Each row is where one point has got to under a steady rotation. How many ticks took it there?
The counts run from 0 to 956.
[126 147 116 195 168 164 144 132 158 120 117 161 148 140 139  85  92 147
 173 122 150 146 119 111 136 119 115 130 145  91 165  75 136  56 137 134
 138 142 119 104 129 102 150 124  91  64 104 106 139  84  95 158 137 126
 125 140 122 111 106 141 146 102 151 104 150 146 125 118  47 107 109 128
 105 118 134  90  96 114 134 137 131 134 143 133 117 140] => 626
[ 89  88 152 150  69 118 160  96 144 133 168 172  97 109 147 141 116  85
 115 132 165 120 168 156 107 171 142 105 176 125 109 153 116 129 133 120
 147 167 110  86 163 125 146  98  91 158  82 130 150 117 153 145 137 147
 116  91  89 131 164 112 121 135 102 105 110 146 159 189 103 112 107 127
  91 103 107 117 134 144 151  97 108 141 138 141 151 103] => 896
[156 128  85 153 110 143 124 142 108 146 149 155 146  86 170 156 137 131
 138 114 106  98 137 116 128 177 152 155 159  96 176 136 130 119 120 120
 162 120 110  72 109 181 105 138 155 107  80 128 122 124 103 119 108 115
 115 118 105 103 100 123 124 132 154 165 157 149 110 111 139 145 100 133
  80 136  77 169  75  81 137 138  82 141  74 162 140 126] => 197
[ 79 115 144 103 111  93 148 103 108 167 191 174 127 122 124 142 111  84
 122 121 138 155 181 118 109 182 105 118 189 117 158 165 151  89 136 150
 146 133 112  85 145 113 150 109 151 102  95 124 142 112 108 189  96 100
 120 127 127  79 152  95 117 115 106 140 116 154 142 188 129 151 114 153
  58 124 143 128 102 138 114 105 152 125 144 155 113 150] => 864
[141 104 144 177 124 112 105 142 119 148 146 130 140  66 156 117 127 118
 146 130 152 122 166 118 111 122 111 138 158 131 162  93 128 153 102 159
 132 124 107 113  99 150 120 151 100 115 140 107  93  76 120 116 143 148
 108 107  69 100  79 114 181 156 133 130 154 162 155 105  83 117  67 107
 102 113  56 140  76  63 158 151 108 157 104 129 135 105] => 330
[186  89 105 175 105 132 139 153 138  96 145 140 144 111 167 111 123 147
 155 155 132  51 113 140 144 153 123 147 153  91 136 106 159  78 154 137
 165 116 105  87 104  83 133 127 137  45 135 116 106  98 104 151 120 122
 150 137 102 146 134 159 148 104 147 136 162 129 134 165  73 107  86 109
 111 125  78 147 111 135 110 155 127 139 104 123 150 129] => 437
[142 108 121 139  85  87 153 119 151  81 122 161  83 138 207 128 133 135
  92 156 130 145 123 126 137 164 136 189 165 128 145 129 134 147 124 116
 153 155 146  79 175 119 112 181 151 129 101 122 164  90 133 120 152 136
 139 137 135 105 106 120 114 119 161 122 117 148 134 171  91 112 110 127
  90 137 152 107 128 135 131 112 120  99 206 132 136 127] => 270
[121 107  87 115 125 130 110 144 117 172 172 137 134  89 179 170 150  99
 127 127 138 125 177 131  96 162 154 109 181 119 167 135 149 147 173 153
 141 166  81  89 122 138  90 119 146  60 107 132 139 131 123 121 123 127
 131 143 113 145 146 140 106 134 143 170 128 139 117 163 117 167 109 147
  86 112  76 162  98 131 139 126  80 126  80 143 117 159] => 351
[ 82  92 157 134 134 153 148 138 173 162 192 164 127 132 150 117 143 145
 145 150 143 124 181  84 149 164 153  90 189 121 105 122 169  67 162 155
 155 137 103  98 120 110 132 112  92  73 116 117  96 130 106 154 136 140
 147 105 111 111 163 135 149 104 128 167 113 139 104 130 119 101 123 112
  94 102 147 104 115 111 152 131 166 124 124 131 107 146] => 153
[140  81 133 162 106 160 132 149 188 150 144 136 111 111 194  93 159 170
 133 160 146 118 163  84 134 136 136  82 174 138  93  79 151 105 157 147
 158 160  96 113 127  85 116 158  81 105 151 109 122 109 123 123 131 169
 150 112 120 123 124 143 128 129 124 125 121 149  97 143  57  96 139 115
 115  91 149  84 115 115 147 124 134 121 145 114 122 154] => 406
[151  84 150 216 116 112 140  91 118 106 143 145 117  76 147 100 118 154
 153 144 140 106 145 112 154 171 126 153 146  82 145 110 157  93 137 130
 196 125 138 112 129  60 146 108 132 114  92 133 134  82 102 131 150 110
 119 138 117 147 102 127 130 119 152 131 129 173 143 160 110 106  86  98
  84 140 149 152 108 108 128 157 151 128 155 135 148 121] => 337
[188 126 143 160 158 130 113 152 122  87 114 123 124 129 161 129 103  91
 148 123  87 119 115 149 149 161 139 170 146 101 183 129 150  87 152 121
 182 128 125 117 144 106 138 126 152  75  99 136 146  81 118 143  96 106
 135 132 141 108  70 116 116 124 157 136 161 183 131 146 111 129  84 124
  79 148  97 157 147 113 147 121 133 154 154 141 139 131] => 205
[146  93 169 200 106 115 154 110 117 118 119 135 132  95 156  95 107 121
 147 146 120 122 101 145 137 118 145 176 139 127 110 109 145 148 111 142
 179 114 165 147 113  98 142 133 100 111 120 109 109  91 114 156 152  99
 128 111  82 154  93 111 165 121 141 122 112 171 168 143  66  65 101  92
 100 135 104 120 113 105 184 117 143 154 144 153 142  90] => 817
[152  89 170 156 117 102 134  85 122 150 133 161 133  70 129  94 118 107
 116 148 166 120 147 110 129 136  98 167 133 116 103 140 172 118 138 159
 153 118 148 127 128  92 134 130 158 102 116  89 114  77 114 143 162 137
 102 149 122 113  86 162 154 137 142 127 123 166 154 170 104 111  64  94
  83 122 126 120  95 105 132 124 173 124 173 140 148 130] => 335
[117 172 168 126 138 133 152 101 156 152 135 162 104 124 157  94 103  67
 150 140 102 169  85 118 153 150 146 148 146  79 151 135 128 116 142 123
 130 156 142 109 179 146 119 104 164 131  84 126 134  87 135 182  75 128
 124 103 139  76 105 144 110 103  96 119 101 162 116 158 140 114 105 153
 109 119 134 130 105 117 175  82 106 148 181 167 111 129] => 390
[171  79 148 136  92 127 155 168 122 149 149  97 126 126 141 143 111  91
 125 123 110  96 113 152 139 133 107 123 181 154 142 153 168 104 166 108
 173 143  77  90  94  92 150 136 132  51 160 124 131 116 135 170  84 116
 147 108 121 128 149 120 129 116  86 110 127 167 121 178 114 100 109 135
  88 120  59 137 143 133 134 111 144 165 143 117 140 138] => 698
[138 124 149 176 162 142 100 104 176 124 129 153 117  92 179 103 136 146
 145 139 120 162 174  56 131 180 123 147 156 115 167  93 140 103 135 162
 154 150 118 114 168 116 126 137 124 100  61 123 123  88 121 103 156 153
 107 150 132  76  97 128 131 151 165 158 140 145 127 120 116 133  85 117
 104 131 180 119 119 101 169 127 136 127 154 155 122 145] => 493
[142 129 173 130 150 155 145 138 182 180 112 111 122 115 172  92 117 116
 163 130 155 171 130 128 142 124 151 126 135 141 140  77 153  94 162 157
 148 163 120 145 129 120 112 175 133  64 138 111 123  86 113 137 131 166
 142 144 121  96  88 146 121 127 130 127 112 177 118 110  59 115  99 127
 106  98 118 102 109 107 177 112 122 132 166 147 106 163] => 881
[133  54 141 105  82 115 150 110 131 160 133 122  97 123 175 125 133 132
  95 127 177 121 148 141 110 155 138 149 149 152 104 132 162  96 169 130
 190 166 136  89 119  87 123 156 163  83 130 121 143 105 108 129 143 147
 124 161 131 127 139 127  98 130 150 130 132 167 110 159  96 115 127 106
  54 137 138 111 130 149 105 103 138 102 176 143 147 163] => 116
[145  95  99 156 104 135 135 177 155 112 171 142 109 128 157 138 145 137
 128 123 103 125 158 116 138 169 159  94 181 102 182 118  98 131 144  98
 148 144  77  76 129 140 121 142 114 123  99 149 127 120 141 154  74 128
 150  70 118  94 158  99  94 101  79 124 112 162  92 151 117 120 110 172
 138 107 106 149 127 113 193 119  99 140 109 131 109 109] => 800
[145  90  77 183  94 137 125 132 135 137 157 144 144  88 193 128 121 177
 136 128 127 188 188 105 113 159 101 111 147 119 167  87 109 159 123 157
 149 118 122 113 123  94  92 153 118  67  76 118 136 135 114 117 140 108
 126 140 115 128 149 144 138 109 128 133  79 155  91 173 103 136 125 159
 128  98 149 111  92 119 187 155 141 122 112 129  68 156] => 88
[161 103 138 200 134 145 126 119 152 152 128 122 127 103 167 138 127 140
 154 127 155  93 128 105 106 123 114 162 146 133 146  77 136 110 138 145
 164 146 117  95  87 110 122 129 101  42 104 123 152 125 117 110 160 135
  98 144  71 127 102 136 171 158 188 134 151 161 140 120  70 116 101 104
  83 123  86 130 130 120 149 153 169 140 129 116 151 130] => 594
[170 110 162 133 106 119 128 131 173 133 131 117  95 123 198 120 140 108
 109 163 130 124 117 128 150 162 142 182 146 126 146 135 173 129 186 154
 126 159 154 113 167  94  98 156 174  69 119 107 122 104 138 122 127 151
 150 153 143 106 128 164 127 116 131 133 111 152 142 170  83 103  80 113
 116 118 127 113 158 141 158  96 141 117 195 118 141 151] => 17
[150  86 116 135  86 160 114 105 141 144 132 162 145 107 144  96 156 112
 105 152  98 121 148 117 129 153 113 112 169 119 104 155 156 107 145 141
 177 162  59  86 126 125 132 133 118 113 126 119 143 109 135 169  66 155
 128 106 144  99 126 159 107 135 100 101 126 130  64 189 117 100 100 179
 114 102 113 135  96 137 139 134  82 150 115 146 112 137] => 63
[ 85 132 144 140 131 134 125 105 142 202 155 149 145  66 148 113 133 119
 117 112 153 143 198  71  82 138 144 110 156 117 130 123 134 156 127 160
 126 164  89 112 113 169 101 110 137 135 141 102 112  98 101 145 119 133
 116 114  89  86 105 131 131 159 109 137 118 159 121 127  81 120 104 143
 104  99 105 120  35  98 152 123 101 128 126 163 101 139] => 484
[ 75 125 126 147 132 136 114 120 159 152 128 188 108 114 186 126 171 121
 102 151 149 150 136  95  83 116 144 151 186 149 126 121 156 172 134 132
 128 176 154  80 157 175  87 166 109 127 101  86 149  89 128 107 172 165
  88 132 122 113 101 119 138 159 152 161 153 122 164 112 112 122 109 102
 103 107 106  89  68 101 135  97 125 103 147 142 119 134] => 265
[103 123 111 189  79 129 170 131 145 179 165 157 113  63 167 145 157 131
 149 136 131  71  94 102 117 144 136 111 138  88 132 115 128 173 135 113
 133 131 125  67  98 154  92 111 148 129 121 126 112 121 108 149 125 120
 102 101  69 153 141 125 145 109 109 132 110 162 134 125 106 113 137 120
 109 118  99 136  49  99 131 131 123 128 115 126 143 100] => 672
[147 115 148 157  92 112  89 115 115 118 148 148 149  72 155 123 123 112
  83 145 126 142 177 102 115 140  91 146 167 115 146 114 133 177 110 153
 134 134  65 120 149 120 148 149 105 134 164 117 112  87 128 143  85 120
 145 108 134  55  91 122 143 154  97  90 155 146 149 183  97 125  60 148
 111 113  95 128 101  93 169 116  98 148 140 144  93 139] => 327
[120  90 164 118  90 105 127 118  97 164 166 161 146  93 125 148 103  95
 107 113 141 127 197 109 104 157 101 131 178 132 143 151 130 108 105 141
 137 140  97  64 142 145 163 131 141 142 113 124 103  97 132 162 110 147
  95 105 123  36 140  84 134 132  83 133 132 160 135 161 152 135  89 144
 100 122 122 137 114 102 149 104 125 149 135 158 140 128] => 227
[133 136 187 169 129 116 120  92 144 154 129 145  97  89 171 110 147  58
 122 120 113 142 102 107 114 131 110 146 140 125 148 126 171 138 144 153
 150 159 129 145 145 115 133 117 150 133 123 119 143  76 109 150  95 100
  96 166 127 114  57 138 138 168 135 112 135 157 175 164 106 133 102 119
  57 135 117 114  96 124 131  91 117 153 171 145  96 147] => 104
[ 65 137 185 168 109 129 162  99 141 187 164 141 104  94 162 139 125  85
 144 127 141 149 142 125 121 142 177 138 157 113 136 129 106 164 133 137
 137 166 148 117 119 157 121  99 110 141  85 116 118 127 127 153 123 104
 103 101  76 136 121  98 141 132 121 137 111 156 178 127 109 121 128 135
  71 130 109 130  96 105 186 102 110 161 133 168 128  93] => 3
[117  78 138 185  96 154 155 103 116 156 147 132 128  91 173 161 121 143
 124 111 125 138 123 150 107 162 139 147 132 120 147 124 137 179 163 138
 180 152 164  92 108  95 104 106 169  88  55 125 164 111 109 143 117  81
 113 167 115 173 150 117 112 112 136 129  81 179 112 181 136 123 149 148
  94 134 138 133 113 156 158 122 155 143 154 154  96 122] => 345
[113 109 162 134 102 117  98 102 122 127 148 161 122  93 174 122 126 132
 130 141 121 126 200 125 124 166 194 168 172 134 127 115 153 138 153 164
 143 162 123 104 159 149 127 136 153 148  93 133  83  92 126 128 121 150
 138 125 119  92 118 104 114 146 143 159 163 133 169 150 131 122  91  96
  76 145 118 132 125  83 162 107  58 138 127 175 140 118] => 8
[146  50 152 129  93  88 145 104 106 128 138 163 134  87 159  92 109 141
 120 149 136 185 180 158 152 154 117 157 163 144 103 139 146 124 139 148
 183 111 155 111 142  76 147 175 129  98  95 107 129  95 122 119 169 126
 139 139 148 126 117 138 131  96 117 137  92 178 134 198 117 111 106  95
  94 111 145 122 131 121 143 121 159 123 157 149 127 149] => 83
[149 147 144 123  82 124 154 106 150 174 128 142  99 123 168 103 127  82
 108 123 125 113  71 117 135 122 115 159 136  95 138 132 155 134 137 131
 112 172 130  93 133 153 108 138 187 138 147 107 126  81  98 181  65 131
 111 141 130  90 100 136 110 118  92 101 148 143 122 144  92 113 111 141
  94 130 114 128  56 121 119  97  65 128 168 157 111 123] => 774
[158 110 118 157  97 127 121 150 156 154  98 124 121 112 196 109 140 110
 118 125 140 160 102 132 104  98  77 140 141 163 149  98 150 141 122 141
 167 137 133 135 115 116 106 204 113  69 132  99 163 102 122 128 152 137
 117 171 140 123  59 140 153 148 150 117 124 169 142 141  49 134 120 119
  85 108  96  98  98 113 134 122 142 133 162 143 107 176] => 848
[121 141 142 171 148 114 152 104 120 157 127 168 134  89 137 106  85  94
 160 132 136 186 111 148 149 126 139 148 141  90 163 115 103 113 114 114
 148 138 179 112 145 152 129 120 144 127  46 111 137  79 133 139 178 149
  81 120  96 108  95 115 132 115 129 144 115 188 129 122 123 130  88 118
 102 123 119 126  76  94 188  93 140 135 155 163 147 102] => 234
[148  55 137 175 137 157 158 145 135 129 127 143 129 114 147 117 133 143
 128 126  91 148 109 173 170 149 138 105 143 130 137 142 137 145 185 102
 190 114 140  94 114 103  98 135 136  80  87 113 126  97 136 157 124 110
 126 115 131 145 148  99 108  78  69 135  87 210  76 140 147  75 130 127
 136 110 104 136 133 121 182 101 190 138 162 128 106 110] => 312
[137 108 109 127  85 134 133 161 164 130 163 150 103 126 189 123 154 154
 111 122  84 144 151 115 160 180 139  92 172 117 144 134 118 122 152 110
 167 136  75  87 156 119 123 166 113 138 104 141 125 102 132 158  69 126
 148  89 158  94 159 108 104  88  86 115  96 164  70 168 127 115 129 156
 120 110 130 115 134 120 172 104  99 129 128 119  90 137] => 799
[141 117 169 191 123 141 101  91 126 108 125 138 111 118 149 145 121  97
 138 124 120 122 111 116  91 139 122 169 148 112 164 118 149 122 122 150
 160 166 126  99 150 102 157  99 119 113  92 133 145  86 128 152 110 108
 114 152 100 115  92 107 133 158 173  99 178 133 185 152 100 105  84 141
  66 160 111 133 133 134 143 105 110 173 160 145 137 116] => 106
[ 81 112 122 156  94 176 168  99 161 195 148 151 120 113 155 133 138 126
 163 111 145 130 136 131 120 134 158  86 149 109 114 120 116 133 154 124
 156 174 118  63 110 166 101 105 110 111  69 143 140 143 126 146 137 158
  82  86  77 138 154 118 122 121 131 127 105 154  70 105  92 104 147 142
 104 120 125 133  71 131 175 103 101 132 110 166 147 110] => 639
[126 111 150 149 137 153 163 131 145 193 142 125 161  85 148  81 121 110
 155 136 135 173 131 134 168 134 114 105 124 129 129 111 146 107 166 167
 142 116 143 139 131  86 117 126 147  41 110  96 108 113 131 147 143 146
 113 153 123 137 136 173 143 105 102 147  84 178 104 152 113 107 110 133
 115  65 124 110 121 123 191 119 171 144 129 144  84 157] => 728
